First come named moves, each a turn or a mirror, each shown by rows before and after it. For each pair of rows after them, which moves, in which order, take the first row to the second? The first pair is done for you.
move meku:
[.03,-.08,-.11,-.22,-.01,.31,.04,.29,.16,-.07,.02] -> [.04,-.05,-.02,-.18,-.02,.20,.10,.37,.19,-.09,.07]
[.11,.14,.06,.17,.05,.08,-.08,.01,-.09,.20,-.09] -> [.11,.15,.12,.18,.05,.04,-.05,.05,-.06,.20,-.07]
[.05,.08,.11,.16,.16,.01,-.10,-.14,.00,-.04,-.06] -> [.05,.09,.13,.16,.16,-.01,-.08,-.13,.00,-.04,-.06]
move kaza:
[.01,.01,-.01,-.01,.11,.14,-.06,-.04,.00,.04,-.15] -> [-.06,-.05,-.05,.02,.10,.06,.00,-.10,.01,-.06,-.15]
[.19,.20,-.01,-.10,-.09,.20,-.25,.12,-.14,.28,-.01] -> [-.23,-.04,-.24,.05,-.14,-.20,.05,-.26,-.12,-.24,-.01]
[.10,.12,.20,-.10,-.27,.00,.01,.35,-.01,.24,.21] -> [-.23,-.07,.03,.03,-.28,-.31,.23,.05,-.02,-.17,.22]
[-.15,.12,-.14,.04,-.14,-.09,-.05,-.09,-.21,.11,.01] -> [-.09,.16,-.09,.03,-.13,-.03,-.10,-.03,-.23,.20,.00]
move nub:
[-.13,-.05,.19,.19,.09,-.28,.16,-.05,.11,-.18,.07] -> [-.26,-.19,-.12,.04,.07,-.12,.10,-.24,.02,-.24,-.04]
[-.03,-.08,.05,.15,.04,-.13,.09,-.09,.06,-.13,-.01] -> [-.13,-.09,-.10,.08,-.04,-.06,.06,-.15,-.05,-.09,-.04]
[-.06,-.08,-.01,.05,-.01,-.12,.08,.01,.05,-.11,.00] -> [-.10,-.10,-.07,.02,-.05,-.09,.07,-.01,.00,-.08,-.01]
[-.17,-.01,-.05,-.12,-.37,-.31,.17,-.01,.01,-.04,-.01] -> [-.01,-.02,.15,-.02,-.16,-.38,.20,.04,.20,-.16,-.01]

Each pair is two moves apart.
[-.12,-.24,-.20,-.10,-.16,.00,.25,-.10,-.04,-.24,-.10] -> [.06,.03,.08,-.07,-.36,-.01,.17,.25,-.14,.18,.05] => nub then kaza
[.10,-.10,.08,-.08,.03,-.06,.09,.22,.24,-.05,.11] -> [-.08,-.10,-.15,-.19,-.20,.03,.03,.17,.02,.07,.11] => nub then nub
[.10,-.07,.09,-.14,.17,.03,.12,.14,.19,-.12,.02] -> [-.06,-.01,-.15,-.25,-.10,.16,.02,.08,-.10,.12,.00] => meku then nub
[-.23,.02,.04,.00,-.14,.00,.05,.05,.27,.13,.08] -> [-.12,.00,.08,-.01,-.01,.08,.02,.05,.36,.11,.03] => nub then kaza
[-.05,-.09,-.02,-.09,-.01,-.12,.09,.04,.08,-.12,.04] -> [.04,.01,-.01,-.16,-.06,.02,-.02,.15,.02,.08,.04] => nub then kaza
[-.22,.14,-.10,-.05,-.05,.12,.09,-.02,-.09,-.03,-.06] -> [-.14,.12,.08,.04,.07,-.01,.19,.05,.09,-.17,-.02] => meku then nub
[-.08,.00,.00,.06,.06,.22,-.15,.10,-.03,.17,-.02] -> [-.28,-.02,.01,.17,-.06,-.05,.01,.05,-.07,.06,.06] => kaza then nub
[-.16,-.02,-.07,.03,.04,-.14,-.03,-.21,.02,-.30,.07] -> [.18,.10,.04,-.11,.13,.20,-.27,.02,.05,.03,.03] => kaza then nub
[.04,.11,-.03,.06,-.10,.05,-.01,.09,-.11,.25,.10] -> [.17,.03,-.05,.06,.18,.19,-.07,-.06,.05,.09,-.04] => nub then meku
[-.01,.14,.03,.07,.00,.15,-.01,-.01,-.04,-.01,-.09] -> [.00,.08,.04,.06,.06,.13,.02,-.03,.02,-.10,-.10] => meku then nub
[.13,.01,.02,-.10,.13,.26,-.10,.13,.07,.07,-.04] -> [.10,.06,.17,-.05,.02,.07,.00,.29,.07,.10,.08] => nub then meku
[.18,.09,.23,.09,.10,-.10,-.11,.11,-.09,.17,.18] -> [-.08,-.09,-.17,.06,.11,-.04,-.11,-.31,-.20,-.06,.01] => kaza then meku
[.07,-.02,.07,.08,.18,.02,.01,-.16,.09,-.08,-.05] -> [-.04,.04,.14,.09,-.07,-.17,.13,-.01,.00,.01,.10] => nub then meku
[.00,-.08,-.06,-.19,.08,.08,-.05,.11,.16,-.06,-.08] -> [-.15,-.02,-.12,-.18,-.13,.02,-.03,.14,.00,.04,-.02] => kaza then nub
[-.07,-.13,-.25,-.27,-.08,.09,.06,-.10,-.13,-.11,-.09] -> [.16,.11,.14,-.18,-.15,.01,.02,.26,-.11,.19,.07] => kaza then nub
[-.19,-.05,.03,-.05,-.10,-.04,-.05,-.27,.07,-.04,.00] -> [-.09,.01,.22,.05,-.04,-.13,-.02,-.17,.15,-.04,.04] => nub then nub
[.19,.05,.05,.00,.22,-.04,-.23,.15,.24,.10,.03] -> [-.06,-.11,-.22,.02,.21,-.12,-.14,-.16,.18,-.17,-.05] => kaza then meku
[.23,.13,.10,-.01,.15,.30,-.12,.05,.13,.06,-.11] -> [-.27,.07,-.21,.04,-.24,.03,.06,-.19,-.15,-.05,-.04] => kaza then nub
[-.02,.05,.12,.06,.00,.01,-.02,-.09,.03,.07,.00] -> [-.06,.03,.03,.02,-.03,.06,-.05,-.13,-.01,.06,-.02] => nub then nub
[.06,-.08,.16,-.04,.04,-.08,.17,.12,.15,-.14,-.01] -> [-.11,-.03,-.04,-.12,-.24,-.02,.14,.11,-.11,.05,.01] => nub then nub
[.16,-.09,.06,-.35,-.01,.14,.08,.37,.42,-.04,.04] -> [.05,-.01,-.14,-.43,-.22,.26,-.02,.32,.18,.19,.03] => meku then nub
[-.03,.01,.04,.22,-.32,-.17,.22,-.03,.04,-.02,.26] -> [.35,.04,.17,.12,-.03,.14,.03,.11,.23,.10,.16] => nub then kaza
[-.07,-.06,-.07,-.11,-.03,-.01,-.02,-.01,.02,-.09,.15] -> [-.02,.01,.00,-.08,-.07,-.02,-.03,.09,.01,.00,.20] => nub then kaza
[-.12,.06,.13,.13,-.20,-.13,.04,.12,.09,-.02,.00] -> [.00,-.04,.11,.08,.06,.03,-.01,.03,.26,-.18,-.13] => kaza then nub
[.12,.15,.11,.24,.10,-.07,-.15,-.20,.04,-.08,-.07] -> [.01,.12,-.10,.14,-.01,.04,-.21,-.29,-.10,-.02,-.12] => meku then nub
[.19,-.04,.14,-.20,.11,.30,-.07,.18,.18,.13,-.02] -> [.13,-.04,.26,-.16,.02,.10,.05,.31,.20,.11,.10] => nub then meku
[-.14,-.12,-.11,-.09,-.20,-.26,.18,.18,-.21,.05,.26] -> [.23,-.08,.21,-.05,.11,-.15,.11,.35,.07,.06,.24] => nub then kaza
[.01,.22,.09,.17,-.09,-.11,-.04,-.02,-.12,.18,.01] -> [.13,.20,.15,.22,.09,-.05,-.06,-.07,.02,.09,-.05] => meku then nub
[-.05,.01,-.12,-.08,-.02,.25,-.15,-.15,-.15,.15,-.07] -> [-.10,.12,.14,.10,-.18,-.08,.00,.03,-.17,.19,.09] => kaza then nub
[.06,-.02,.17,.16,.14,-.14,.06,-.02,.13,-.19,.02] -> [.18,.01,.00,.01,.17,.22,-.15,-.10,.02,.00,-.11] => kaza then meku
[-.09,-.15,-.20,.01,.11,.03,.05,-.22,-.05,-.07,.02] -> [-.13,-.18,-.14,.03,.06,-.11,.15,-.15,-.03,-.12,.08] => meku then nub
[.02,.34,.08,.10,-.06,.25,-.32,-.24,-.30,.14,-.20] -> [-.14,.36,.22,.31,-.17,-.16,-.11,-.22,-.29,-.01,-.05] => kaza then nub
[-.10,-.09,-.18,-.04,-.01,.10,-.01,-.16,-.11,-.06,-.06] -> [.08,.09,.09,.01,-.07,.07,-.05,.12,-.11,.20,.04] => kaza then nub
[-.12,.04,.06,.14,-.08,-.22,.05,.07,-.19,.00,-.01] -> [.11,-.03,.15,.12,.23,-.06,-.02,.06,.04,-.11,-.10] => kaza then nub
[.14,.14,.22,.03,-.06,-.04,-.02,.17,-.01,.15,.08] -> [-.14,-.04,-.17,.03,-.04,-.04,.03,-.26,-.10,-.14,-.07] => meku then kaza
[.03,-.12,-.09,.09,.08,-.02,.01,-.22,.09,-.08,-.08] -> [.12,.01,-.09,-.01,-.02,.16,-.11,-.07,-.02,.19,-.06] => kaza then nub
[.10,.13,.18,.18,.12,.01,-.01,.00,.09,.09,.03] -> [.04,.12,-.03,.08,.06,.17,-.11,-.11,-.05,.18,-.06] => meku then nub
[.04,-.01,-.03,.26,.25,-.01,-.16,-.31,-.01,-.14,-.15] -> [.02,.20,.17,.35,-.04,-.18,-.13,-.06,-.18,.15,.03] => nub then nub
[.06,.06,.00,-.16,-.04,.11,-.11,.10,.09,.19,.01] -> [-.18,.01,-.04,-.04,-.17,-.18,.07,.00,.03,-.01,.07] => kaza then nub
[-.26,-.09,-.09,.16,-.01,-.30,.27,-.28,.02,-.41,-.03] -> [.31,.20,.10,-.10,.05,.39,-.23,.17,-.04,.34,-.09] => meku then kaza
[.02,-.11,-.19,.02,.15,-.06,.02,-.15,.10,-.28,-.15] -> [-.02,.09,-.21,-.09,-.22,.05,-.11,.07,-.21,.19,-.02] => nub then kaza
[-.03,.04,-.06,.13,-.02,-.07,-.11,-.16,-.12,.03,-.10] -> [.01,.00,.02,.16,.08,-.14,-.05,-.15,.01,-.10,-.09] => meku then nub
[-.09,.03,.04,.12,.02,-.29,.08,.08,.17,-.18,.05] -> [.15,.11,-.03,-.11,.05,.15,-.20,.21,.11,.15,-.04] => nub then kaza
[.11,.06,.02,-.13,.12,-.01,-.18,.14,.10,.00,-.21] -> [.06,.12,.00,-.14,-.05,-.03,-.19,.20,-.01,.14,-.16] => nub then nub
[.03,.02,.21,.05,.00,-.04,.06,.26,.05,.01,.01] -> [.06,-.11,.03,-.07,.16,.16,-.01,.09,.10,-.13,-.13] => nub then kaza
[-.08,.09,.09,.24,.08,-.19,.04,-.08,.04,-.18,-.02] -> [.11,.18,.02,.08,.12,.18,-.20,-.03,-.03,.11,-.11] => kaza then meku
[-.02,.01,.00,.14,-.02,-.12,.04,-.07,-.04,-.06,-.05] -> [-.02,.04,-.02,.12,-.07,-.11,.01,-.05,-.11,.00,-.03] => meku then nub
[.00,-.10,-.17,-.07,.08,.12,-.01,-.09,-.02,-.09,-.16] -> [.01,.07,-.05,-.06,-.11,.08,-.04,.12,-.16,.19,-.06] => kaza then nub
[-.36,-.01,-.25,-.07,-.21,-.16,.11,-.07,-.17,.00,.13] -> [-.16,.05,.16,.11,.00,-.38,.21,.10,.09,-.10,.21] => meku then nub
[.25,.15,.06,.06,.25,.15,-.18,-.12,.09,.08,-.10] -> [.12,.03,-.18,-.06,.20,.22,-.17,-.26,.02,.00,-.14] => meku then nub
[.18,.08,-.02,-.16,.04,.27,-.06,.14,-.01,.26,-.02] -> [-.23,.02,-.09,.04,-.21,-.21,.23,-.02,-.12,.01,.12] => kaza then nub
[-.02,-.07,-.10,-.12,-.08,.16,-.05,-.08,-.03,.11,-.01] -> [.04,-.14,.07,-.05,.07,.00,.06,-.01,.18,-.10,.02] => meku then nub
[-.09,.00,-.08,-.01,-.06,.01,-.02,-.08,-.05,.06,-.09] -> [.03,.07,.09,.04,-.04,-.04,-.03,.04,.00,.12,-.03] => kaza then nub
[-.29,.00,-.19,.03,-.03,-.17,.13,-.33,-.07,-.08,.02] -> [-.23,.04,-.01,.12,-.01,-.33,.21,-.20,.01,-.10,.12] => meku then nub
[.02,-.25,-.04,-.19,.14,.00,.08,.05,.28,-.33,-.02] -> [-.07,-.11,-.22,-.36,-.22,.16,-.05,.17,-.06,.10,.04] => nub then kaza
[-.30,-.16,-.38,-.43,-.43,.17,-.01,.00,-.15,.08,.02] -> [-.21,.01,.25,.00,-.38,-.45,.28,.27,.09,-.07,.28] => nub then kaza
[-.02,.04,.13,.15,.03,-.14,.07,-.08,-.02,-.02,.03] -> [-.04,-.03,.04,.11,.08,-.10,.06,-.16,.01,-.11,-.02] => nub then meku
[-.20,-.04,-.10,.11,-.06,-.16,.09,-.08,.01,.00,.12] -> [.13,.00,.08,.07,.19,.06,-.05,.06,.20,.09,.05] => kaza then nub
